Each path below is one point turned by a fixed rotation once a step. After each direction that follows a path, write how fast that rotation turns it, in deg/step (0 if it stays still).
Each turn is a multiple of 5 degrees from 10 to 175, or 0.
Each row of a path follows its step; steps can be skipped.
Rotation 1:
step 1: [ -2  11  10   4 -13  -5 -19   9 -19   4   2  18   2  13  -4 -12  -8  -1
  -1  -4  12  -8   1  -5  19  17   3   8  -7   8  -8  -9   1  -8   5 -11
   8  10   5  -1 -14  -4  14   1   0 -18  12 -11   0 -14   0   4   8  -1
  23]
step 2: [-15  -5  15   4   6  -4  -5  -9  -4   3   2   1  -3  -7   6  -9   9 -16
  -2  -6   6   4  -5  -6  11  17   5  -1   6  -9   7   7   1  -3  24 -20
   0  -9 -16  12 -23 -25   4  -3 -11  -4  -3  -9 -10  -8   2 -12  -5   9
  -3]
step 3: [-14 -18 -10  12  -2 -27  -9   7  10   7  18  12   8   5   7  -4   7 -10
   1  -2  16   0   7   1 -17  15  -1   0  13 -12 -13  -4   7   8   2 -14
  -3   5   2   2 -10   6   9   2  -7  -9  -2   0  10 -16 -10 -12  15  -1
   8]
step 7: [ -7  -4   7  18   4  -9  -8 -12  -4   8  17   3   5  -6   0  -6   4  15
   6   2  -7  -3 -12 -11  14   5  -9 -17  13  -7   4   2  -1  -2  16 -10
   9  -1  -9   1 -17   7  -8  15  20 -25  -6   1  -9   6  -4 -12  -8  11
  -3]
step 12: [ -4  -2  -5   8 -15  -6 -15 -11  -7   9  13   5   2   4  18  -8  12  18
 -11   3   1   2   6 -12  13   3  -2  -7  19  -3  -7  -2   1 -12 -18  -4
   8  -8  -4   0  -2  -2  -4  13  -4  -8 -14 -15 -15 -23  -8  -4   6  12
  12]
step 16: [  0   5   3   8  -4 -28 -16 -15  -7  -7   8   3  -9   4   0  -6   5   3
  -5 -11 -12  -9  -2 -13   4  10  -7  -9  -1   1  -6   2   8  15  -9  -5
   0   8  14  -5  -9 -11  -7  -9  12 -17  -6  13   9  -7   0   2  16  -2
 -27]
step 17: [  9   4   8  -5   0   5 -18 -10  -9   4  12  -8   4  -1  18 -11   6   1
   0  10 -12  -3   3 -11   5   9   8 -24 -13   9   2   2   4 -10 -10  -9
  -1   6  -5 -28  -8  -7  13   6  -4  -5  12  -2  -1 -11 -13 -14  19   9
   4]
step 21: [ -9  -5  13   5  -7 -10 -12   7  -7  -7   0   9   4  -8 -18  -5  19   8
  -3  -5   4  -2  -3 -16   6  -2  10 -13   2  -7 -20  -4 -10  -3 -26 -19
   7  -9   6   2  -3 -22  10 -11  -6  -2 -12  -6   5  -2  -9   0   4  -1
 -16]
step 26: [  0   1  14   5   3  -8  -9   5  -6 -12   6  11  24  -5 -10  -1   9  -8
  20   3   2   2   8  -2  -3  18   5   2   4   1  -8  -8  -4  -3   2 -15
  -1   3  17  -7 -13  -4   6  -2 -12 -26   0  -6  16   1 -14 -19  10  15
   4]
step 27: [-20   7   0   2   5  -4   2   2  -5   5   8 -11 -19  -6  -2   9   4   6
   2 -20 -18   5   9  -9  -8  15  14   3  11 -14  11  -9   4  -5  10 -18
   2  12   6   1 -14 -12   2   1  -2  -7   8  -3  -3 -18  -1  -5  20  15
  -8]
Speeds:
[-2  1 -2 -2  0 -1  0  2  2 -5  3  9  2  5 -3  3  2 -5  2 -1 -1  1  1  0
  3 -1  7 -1 -2 -1 -1 -3  3  6 -3 -1  1  2  4  2 -1  3  1 -2  0  0 -1  2
  2  0 -1  3  2 -4 -3] -> 140
[ 0  0  3 -1  0  1  2  7  2  6  0  2  0 -1  1  0  3  5  4  1 -2  4 -2 -4
 -2 -4 -3 -2 -2  1 -3 -3  4  0 -3  1 -2  2 -5  2 -2  0 -4 -4 -1 -4 -3  2
 -2  2  0  5  0 -2 -1] -> 45
[ 6 -2  1  0  0 -1  0  1 -1  3  3  2  2 -5 -4 -1 -2 -1 -1  4 -1  2  5  0
  1 -1 -1  1 -3  0  1  0 -3 -3 -8  3  2 -2  4 -5  0 -4  1  2 -2 -1  0  3
  0 -5 -6  2 -3 -2 -2] -> 85
[ 1  1 -1 -5 -1  2  0 -1  4 -3 -4  1  4 -1  1 -2  1  5 -1 -3 -1 -1 -2  1
 -5  2  1  0  2  3 -1  2  4  0  2 -3  2 -4  4  2 -5 -6 -2  5  2 -1 -1  6
 -2 -2  2  2 -4 -4 -2] -> 155
[ 1  3 -2  0 -2  2 -3  3 -3  0  4 -1  0  3  1 -3 -3 -4  3 -2  1  6  0  2
 -2  5 -1  2 -2  5  1 -2  2  1  2  1 -3 -2  1 -4 -4 -1 -2 -5 -5  0 -1  1
 -4 -2  1 -7  0  0 -2] -> 45
[ 1  3  0 -1 -1  1 -5  1  2 -1 -3  4  2 -1  2  0 -2  1  0  1  2 -4  5  6
 -1 -5 -2 -3  1  1 -3 -1  3 -1 -3  1  1  2  1  0 -2  4  0  5 -5 -4  2 -4
 -5  3  0 -5  2  0  4] -> 130
